Each pair is two rows. How far apart are they, by a hidden measure? 0 means very close, and 20 very far. Two or three weighted sums of its numbers give each row a place; it is the straight-line distance between the places.
24;66;0;-2;-31;-41;90;-20;-48;10;-12;-9;-6;-17;-29;50
-20;-4;-51;27;-4;14;-21;-2;41;-44;-58;13;36;17;-19;-13 5
-19;11;24;-12;67;-12;31;72;82;51;108;12;27;-32;34;66
-1;-15;8;66;-42;92;53;-22;-20;20;-27;43;-13;49;-36;8 6
-33;-12;13;-1;-11;-40;16;23;-6;-20;-26;-31;-31;1;-63;-1
29;-23;5;-17;43;5;-73;28;-10;-58;-25;-13;-8;-9;-3;25 9
-19;13;5;0;-7;19;27;-4;6;-20;-55;39;-38;0;-37;25
-32;-11;9;43;-51;-20;-34;8;-44;31;-35;-1;23;17;-17;-61 9
-4;-61;10;-2;-22;18;12;74;47;8;24;-15;-11;-15;31;-1
23;11;-14;24;-47;15;-22;41;1;23;31;6;27;-92;75;-36 8
-16;-35;2;-24;-28;15;-52;24;-28;6;16;-21;-16;-32;54;-41
15;4;-20;-62;-45;-44;4;-12;-12;-3;-36;-24;-34;5;-40;-19 2
10;43;39;6;8;-69;-18;-21;47;70;51;58;-2;52;20;60
8;8;-41;53;-35;24;-13;-7;57;-28;-30;7;73;5;-21;-28 8
49;-18;105;-55;66;39;10;-38;-52;-13;21;-18;9;-61;-4;-101
-31;13;-36;55;50;48;22;47;34;-34;-18;71;42;36;52;24 7
-16;-8;-23;-27;-25;-26;-22;0;-22;20;5;-7;-29;4;-57;6
26;11;-21;-42;-25;-42;19;-18;-17;4;-59;-12;-33;-12;-12;-27 6
-11;-5;-31;-32;-30;-31;-27;-15;-17;-1;-13;-13;-46;13;-56;-5
47;34;-18;-5;16;-31;46;-3;-1;-6;-35;9;-16;-15;27;-23 3
-16;7;-57;24;-13;1;-28;-3;28;-44;-51;7;29;14;-20;-9
6;7;-3;-68;-41;-35;13;1;-10;20;-11;-25;-7;-2;-40;-4 4
-89;36;-42;69;95;33;-6;69;-22;57;71;95;-24;45;68;79
-37;20;1;43;-44;-25;-35;7;-40;3;-47;30;40;-13;-21;-20 9
-4;-44;7;48;-37;19;-54;77;39;-30;40;16;27;-68;57;-34
22;-35;20;-29;-20;44;68;88;82;51;20;-29;-15;32;36;21 7
65;-3;9;-58;-47;-41;27;-45;37;-39;8;3;53;32;-25;-56
-13;-16;3;47;-33;62;51;-17;-10;6;-34;22;-22;36;-59;11 19
63;97;76;19;22;-61;62;-21;39;-17;14;-14;-32;-102;41;-23
-17;-10;12;19;44;58;-31;-33;-9;46;-15;-20;16;24;33;7 8
-54;5;-12;16;36;1;-59;43;-16;64;65;26;7;28;-1;53
-42;8;-48;19;20;4;-46;1;-9;3;-1;26;-31;15;-10;7 4
-30;3;46;-17;5;-15;22;42;6;-37;-10;-10;-31;7;-51;3
-7;-8;3;-36;-36;-4;10;21;4;51;38;-20;21;17;-40;12 4
-35;-1;-14;24;-33;-37;-30;-35;-31;0;-51;-41;-28;26;-41;15
12;-6;4;-68;-48;-21;26;10;-11;25;-6;-25;-8;1;-23;-19 3
-2;-6;-17;-20;22;19;-47;-32;-52;23;6;-11;-23;-22;62;-7
37;116;92;35;44;-33;77;11;89;-15;-8;-27;-16;-90;55;-9 6
-41;-5;-25;33;-10;-32;3;-45;6;25;-2;14;-7;38;32;41
-20;-31;41;-21;37;-45;4;24;66;22;53;0;5;-43;-6;31 9
47;36;-28;0;22;-39;44;-6;2;1;-28;9;-5;-18;21;-24
-24;-1;-4;40;-45;40;9;-20;-34;15;-41;-6;-31;38;-47;16 8
-3;13;4;13;51;41;-60;-42;-7;41;-12;-1;-5;13;51;24
36;69;29;81;-10;74;110;60;-55;-13;-59;-45;25;31;12;-4 15
-13;-22;20;0;27;67;18;1;11;57;-11;-42;17;47;35;-11
45;29;72;-11;62;61;127;56;-54;-19;56;-11;121;-71;26;38 11
25;23;-32;5;4;-3;-21;17;-15;-26;-7;-10;-17;5;-5;-2
-48;4;-19;8;33;-4;-57;27;-19;49;49;29;3;25;6;45 3
-60;5;-52;32;57;20;-24;35;-9;19;26;55;-26;23;26;51
56;-30;33;-78;-18;-4;13;-37;-36;-60;-28;1;-3;28;-17;15 9
-49;-6;-24;6;27;1;-42;25;-18;40;37;29;-8;23;-12;44
-33;10;13;56;-28;-26;-36;29;-32;9;-59;48;68;-11;-2;-10 6
-22;2;-71;15;-10;1;-34;-7;10;-32;-36;13;11;13;-21;-16
-2;-38;9;-39;-16;42;39;55;34;40;2;-36;-24;21;27;-11 7
-21;-46;-7;-36;-23;33;-22;35;2;19;9;-30;-21;-6;49;-24
-28;-11;-36;-29;-13;-33;-37;-9;-15;6;-4;-2;-41;14;-44;7 3
23;84;-63;59;-55;-2;74;9;-12;-14;-2;-20;11;69;-14;-38
59;69;59;22;22;-61;55;-24;4;-23;17;-18;-36;-93;29;-30 2
-17;-7;-47;-17;-18;-36;-41;-22;-5;-14;-31;-4;-26;7;-51;-9
24;80;-69;49;-48;4;65;4;-16;-17;-5;-11;8;61;-22;-23 2
35;27;-34;4;-1;-72;14;-36;8;-10;-34;-8;7;-13;-8;-34
62;-55;69;-35;24;1;13;-44;9;-31;31;-46;22;-67;33;-72 10
-11;8;-32;58;4;51;2;29;60;-50;-34;31;100;16;8;-21
-24;9;74;-30;14;34;39;82;21;-52;15;4;-29;7;-33;-12 12
13;14;-58;31;-47;-3;-28;-42;43;-29;-38;-18;67;-4;-45;-31
-69;19;-34;53;78;16;-45;56;-26;55;78;74;-14;39;46;66 10
-24;8;-11;-27;-14;-25;-29;14;-15;37;28;-11;-7;17;-42;14
75;33;-3;-60;-31;-45;45;-33;64;-18;6;41;55;69;-17;-45 13
-45;4;-31;13;25;-9;-47;9;-20;28;24;30;-25;35;-12;35
-21;53;-9;39;-43;-43;26;11;-31;2;-38;50;48;-26;-31;27 1
48;-13;119;-57;76;43;5;-32;-57;-8;28;-21;3;-55;1;-103
112;109;74;20;9;-3;67;-59;20;-17;71;-7;-29;-95;68;-49 15
1;3;-21;-47;-39;-42;9;-14;-15;2;-34;-17;-41;3;-45;-22
23;-28;-37;-7;76;99;-6;-54;-8;-7;58;-21;10;-10;104;85 17
9;18;16;20;58;42;-60;-57;6;38;-8;-2;4;19;54;38
-66;14;-60;56;64;35;-6;32;-1;4;13;68;-4;34;37;36 11
18;19;-54;17;-38;-28;-17;-69;23;-15;-43;-24;36;-3;-43;-26
-6;-80;11;45;-26;10;-25;95;64;-7;34;4;26;-39;55;-14 8
-52;6;-46;12;38;-3;-39;14;-7;13;15;35;-34;29;8;32
-20;-10;2;59;-47;38;-11;-35;-39;19;-19;-14;-26;48;-26;21 2
28;-5;6;-15;52;25;-48;25;-23;-35;-36;-40;-17;-15;-9;14
80;127;79;33;43;-57;90;-29;90;-6;13;-24;-35;-100;72;-12 9
-37;2;-17;31;-30;-45;-19;-45;-24;23;-10;-10;-11;40;17;38
9;13;-41;-13;-42;-47;-7;-50;5;-18;-63;-19;7;-1;-40;-22 2
19;19;-2;11;50;40;-42;-55;15;46;-12;5;-11;4;55;46
-10;-29;13;-18;11;39;-2;2;-11;30;7;-35;3;21;39;-19 7
-25;4;34;13;-7;31;101;38;24;-23;-3;15;-16;12;-14;-19
-74;19;-47;44;83;36;-9;51;-19;20;35;78;-25;38;53;46 5
-32;-4;-26;28;-21;-48;-19;-59;-19;6;-21;-7;-23;34;9;35
-16;-42;41;-8;36;-58;8;-2;63;14;37;-1;-7;-60;-22;15 11
-18;14;21;-12;77;13;42;81;37;43;123;1;51;-11;35;73
-24;-4;-41;-15;-18;-30;-44;-17;-16;3;-20;-8;-43;16;-50;-4 9
13;20;-6;0;11;-36;-50;0;4;-1;9;18;-11;21;-7;21
-85;24;-46;58;92;29;-21;57;-15;41;70;84;-32;50;69;77 10
-8;-23;-6;-26;2;37;-37;3;-38;22;-1;-33;-23;-8;47;-20
0;-31;19;-38;-21;38;61;78;55;63;11;-31;-25;28;16;10 9
127;97;94;11;-6;36;56;-26;49;-8;119;-3;-16;-83;64;-64
12;13;-26;-49;-39;-62;7;-19;-15;-9;-52;-27;-40;-5;-31;-20 6
-92;26;-34;59;100;41;-17;67;-24;47;63;90;-28;39;69;80
-10;-32;-14;-25;-24;11;-54;19;-41;10;15;-7;-23;-42;54;-31 11
18;70;-26;-2;-40;-12;-20;7;-11;25;-15;11;12;-45;-35;-66
48;-54;74;-76;39;14;-4;-38;-45;-29;-4;-34;-10;-37;-44;-44 13
30;20;-17;-43;-14;-42;36;-4;-8;-3;-62;-11;-39;-15;-4;-25
35;25;-45;9;-8;-55;-9;-55;17;-7;-37;-15;27;-9;-27;-24 5
-4;12;-56;26;-31;7;-34;-20;37;-41;-51;1;53;0;-42;-23
21;52;-11;48;-8;46;63;35;-59;-34;-45;-52;-13;22;2;-21 11
-8;-61;-1;-18;-30;18;-22;46;7;17;21;-26;-13;-25;51;-25
-46;0;-58;19;26;-3;-30;13;0;-1;-8;21;-22;18;1;10 2
-17;-21;-5;-15;14;38;-52;-10;-38;31;-7;-29;-19;6;51;-12
-48;-2;-54;34;33;25;-12;21;9;-18;-10;58;-2;25;17;12 5
-55;11;-52;34;49;20;-31;16;-11;-1;10;48;-25;26;12;24
-32;8;-9;41;-6;-19;29;-24;16;33;15;21;-6;55;53;66 8
-63;11;-39;31;57;-3;-40;31;-27;33;48;62;-28;39;21;55
40;-1;121;-56;86;52;7;-29;-46;2;10;-8;-18;-53;-10;-72 10
-31;-23;47;-11;42;-23;35;41;5;17;54;-10;4;-47;-8;26
67;-15;10;-57;-53;-52;34;-43;44;-40;15;3;55;12;-18;-68 18
47;-47;45;-44;10;28;-5;-35;-32;-58;-48;10;-20;55;10;65
37;25;-11;-34;2;-29;48;-1;-19;0;-60;-8;-49;-14;2;-29 9
81;-69;37;-13;-21;-37;39;-45;67;-60;48;-60;66;-80;57;-19
-4;-21;11;-40;-32;-14;-2;18;-5;52;28;-24;20;8;-43;7 16
-35;2;-7;3;-28;-42;-9;-20;-14;-14;-61;-14;-28;16;-60;15
53;23;74;-2;-2;-37;25;-56;7;-26;32;-22;-44;-88;9;-40 5
-3;-6;24;-8;-24;19;19;56;33;74;68;-18;79;12;-29;36
-8;1;-21;-36;-33;-38;-17;-6;-14;18;-8;-20;-36;11;-49;1 7
3;40;49;8;22;-39;40;22;-34;-20;12;-25;-7;-69;3;-9
17;9;-26;17;-45;9;-26;32;-11;18;42;1;9;-80;62;-39 8
42;20;-23;-28;-3;-40;37;-17;-11;1;-61;5;-32;-25;6;-25
46;-21;40;-19;75;55;-49;49;-9;2;-56;-60;-27;-12;4;19 8
-18;-25;13;-20;14;52;7;9;0;42;5;-43;1;24;34;-18
-5;12;-38;51;-1;47;-4;8;54;-47;-41;29;78;8;-1;-27 4
-45;8;-57;47;56;37;-1;37;24;-20;-11;56;21;27;27;18
-34;4;14;44;-54;-18;-12;18;-48;25;-42;5;24;30;-5;-74 10
17;63;4;-13;-28;-42;75;-6;-36;9;-14;-11;-13;-13;-12;52
-78;16;-55;51;80;28;-12;36;-13;31;36;76;-31;37;53;60 6
47;-41;42;-57;17;26;10;-40;-22;-39;-54;15;-24;50;11;61
-37;6;-28;1;6;-12;-44;11;-17;32;32;18;-22;16;-22;26 10
-17;-6;-61;-1;-12;-20;-31;-18;1;-15;-26;6;-22;6;-27;0
79;-50;34;-25;-39;-48;38;-43;64;-48;57;-49;59;-53;44;-44 10
49;-42;75;-71;38;16;-9;-33;-41;-36;-5;-41;-6;-48;-42;-54
49;44;-19;3;23;-52;41;-6;10;6;-27;4;-5;-19;20;-22 12
80;-79;46;-17;-12;-29;25;-46;59;-55;50;-74;57;-72;56;-29
-39;-13;-20;1;-26;-32;-22;-63;4;8;16;5;-26;18;-58;-39 11
-38;-15;-11;14;-6;-23;-1;-24;43;21;46;35;-8;48;-29;-75
-64;31;-22;44;77;11;-45;53;-15;64;72;57;3;25;33;68 5
57;-40;92;-47;30;7;7;-42;-24;-29;20;-38;6;-65;10;-80
-9;-64;-1;-25;-27;34;-21;42;6;8;8;-31;-12;-19;41;-27 6
-2;10;-3;-10;35;35;-62;-41;-21;22;-13;-10;-17;3;63;12
-22;-28;39;73;-60;84;-52;1;-54;35;24;-15;-8;81;5;43 10
42;-47;62;-50;33;30;-17;-40;-23;-34;-51;-3;-17;21;-12;45
34;27;-25;-17;22;20;-10;-36;-3;44;13;6;-35;-27;67;27 7
15;6;6;-77;-37;-10;35;19;-6;26;-12;-16;-9;-11;-10;-12
-18;32;-6;9;-53;-33;21;-31;-50;-10;-34;6;15;0;-57;13 1
-9;-2;-67;5;-19;-11;-36;-21;2;-32;-46;7;0;14;-41;-11
-7;-56;6;-34;-25;31;13;62;27;15;13;-32;-18;4;27;-14 5
-35;7;-47;44;42;42;-4;35;31;-39;-28;62;34;25;19;7
-14;-59;2;-12;-26;19;-34;46;-1;12;20;-20;-24;-32;43;-41 6
-11;-2;-23;-43;-42;-39;-13;-12;-13;11;-19;-14;-40;7;-70;-12
-11;-83;24;59;-13;10;-28;98;60;-7;37;20;31;-40;48;1 1
-17;0;-24;34;6;-10;69;-30;15;27;9;53;-2;33;51;63
-12;0;-42;-20;-43;-41;-31;-37;-3;-9;-41;-12;-19;7;-58;-21 7
0;4;-54;38;-23;7;-15;-21;36;-34;-48;5;56;8;-33;-23
25;42;7;26;64;47;-26;-55;37;56;-6;18;-2;21;59;60 4
-11;-39;52;-6;30;-55;3;6;69;4;36;6;-15;-65;-17;9
-34;0;59;-10;14;-1;72;65;22;-42;13;-22;-15;1;-15;-10 5
-23;21;18;-13;64;-5;37;83;37;44;108;2;40;-14;27;61
-67;14;-21;49;74;11;-55;53;-6;68;84;51;6;31;26;68 3
-13;-42;-3;-27;-1;30;-23;20;-14;28;11;-41;-20;3;47;-33
-13;-3;-10;-51;-31;-21;-9;7;-18;23;-1;-27;-15;14;-52;2 4
-8;-18;3;72;-36;30;-48;68;36;-12;51;19;50;-87;69;-50
106;61;77;1;-5;7;37;-45;26;-25;79;-3;-44;-104;42;-73 4
-9;-3;-20;-43;-39;-28;-15;-19;-15;17;-14;-21;-26;17;-61;0
34;-23;98;-68;71;38;6;-27;-40;1;4;-26;-25;-56;-30;-53 12
-33;7;-42;-7;5;-17;-43;-5;-13;-2;-6;5;-27;18;-25;6
-83;30;-37;79;119;50;3;84;-11;58;77;109;-35;50;94;98 8
-9;7;-6;-25;-12;-34;26;-36;8;-14;13;-15;-41;21;-21;-6
-58;9;-64;39;53;18;-18;39;2;-10;7;46;-8;38;22;18 4
48;30;57;2;2;-44;32;-28;-14;-33;23;-7;-33;-93;5;-36
6;19;53;3;11;-61;37;0;-41;-22;10;-22;-15;-79;-6;-8 4
-17;5;-39;58;19;44;-12;20;49;-65;-37;35;67;0;6;-18
-18;-22;2;-23;11;40;-20;5;-13;33;-1;-40;0;18;40;-19 3
20;-20;13;-15;53;3;-85;20;-8;-56;-21;-21;-5;-11;-5;24
-35;19;-32;-41;-50;-26;-19;-10;-40;-16;-32;-21;28;-31;-27;-10 2
-15;-16;11;-10;25;37;-55;-22;-33;32;-5;-33;-14;2;53;-3
-19;-4;39;11;9;28;104;54;30;-28;3;7;-14;14;-10;-18 15
-9;-1;-42;-29;-44;-40;-24;-31;-6;-10;-39;-23;-31;7;-67;-19
-7;-41;3;13;-44;19;-52;56;-1;-8;22;-1;20;-64;46;-41 1
10;7;-66;22;-43;-14;-38;-46;29;-24;-50;-22;39;0;-50;-42
-25;16;46;-16;5;7;27;54;10;-48;-10;3;-27;-10;-53;1 14
-30;-8;3;48;-44;25;-33;-37;-39;26;-19;-32;-23;53;-27;26
-78;39;-43;75;111;56;20;80;-14;34;61;107;-34;45;92;77 8
-64;15;-52;40;66;32;-15;34;-8;15;18;68;-16;31;42;46
0;73;-5;37;-46;-42;56;-10;-41;6;-35;38;33;-39;-56;44 4
-32;2;-52;44;41;32;-1;35;21;-26;-10;51;17;24;31;18
2;9;-57;-7;-43;-30;-35;-50;10;-29;-66;-22;2;-2;-63;-18 7
70;25;-8;-76;-47;-27;38;-36;36;-21;-5;46;41;74;-18;-10
-19;-16;3;50;-36;48;41;-26;-15;6;-43;11;-30;40;-59;15 19
-5;13;-53;-21;-33;-30;-38;-28;-2;-25;-48;-17;-15;1;-59;-16
45;-46;44;-68;28;27;-5;-36;-40;-41;-40;-12;-17;13;-16;26 8
-15;-2;-38;-25;-32;-36;-29;-16;-7;-1;-30;-14;-32;1;-63;-9
-5;-12;-28;-52;-38;-35;-11;-6;-13;16;-7;-13;-22;4;-62;-3 1
54;-70;51;-67;2;-10;2;-47;-17;-52;-4;-38;4;-27;-27;-55
18;98;-2;73;-27;-43;89;24;-6;24;-17;82;65;-49;-34;78 10
-37;3;-43;-2;14;0;-48;2;-10;-1;-5;25;-29;16;-14;12
-21;-8;46;7;9;25;115;49;29;-20;12;8;-10;10;-16;-7 13
55;-22;110;-50;54;28;17;-39;-29;-20;19;-39;4;-51;8;-86
-31;9;33;-6;1;-22;28;45;6;-41;-10;-28;-32;4;-45;-9 10
-20;-15;-7;47;-46;33;-2;-43;-36;4;-33;-23;-32;40;-29;14
45;-44;92;-72;54;31;-6;-31;-44;-15;-1;-35;-5;-60;-37;-59 8
-14;-46;7;-31;3;46;5;25;-2;43;6;-57;-9;16;41;-22
29;-10;16;-18;43;-6;-86;13;-12;-58;-19;-8;-6;-6;-8;25 7
-11;17;81;-30;19;52;38;82;25;-58;20;29;-32;0;-29;-8
-41;-3;-14;12;-53;-28;-37;-28;-36;4;-44;-4;0;12;-45;-37 12
0;-61;16;-20;-21;30;29;82;48;25;19;-21;-14;5;34;7
32;87;-7;87;-34;33;110;38;-45;-45;-39;-45;21;64;-5;-39 4
-33;6;-32;27;-19;-45;-6;-62;0;17;-26;-5;-22;31;16;38
6;25;-5;-11;-27;-35;40;-45;-28;-12;-9;-22;-16;-14;-44;22 8
43;51;8;-63;16;-49;104;16;12;-5;10;-41;-37;17;33;39
-13;-13;32;18;43;71;23;-6;20;66;-3;-32;29;60;28;-4 9
-27;1;-39;21;-16;-31;23;-50;-6;3;-51;21;-27;9;2;31
-28;-22;20;68;-54;54;-60;-22;-44;32;9;-28;-5;78;3;36 4
-14;101;-9;-16;-27;-13;23;-45;7;8;15;-4;36;103;-30;-62
4;-63;24;23;-18;20;32;104;79;24;10;0;10;-9;46;19 11
23;68;-27;25;-23;-34;21;-21;11;20;17;9;-9;60;-9;13
10;10;-43;-2;-52;-44;-22;-54;6;-16;-75;-32;3;3;-61;-34 2
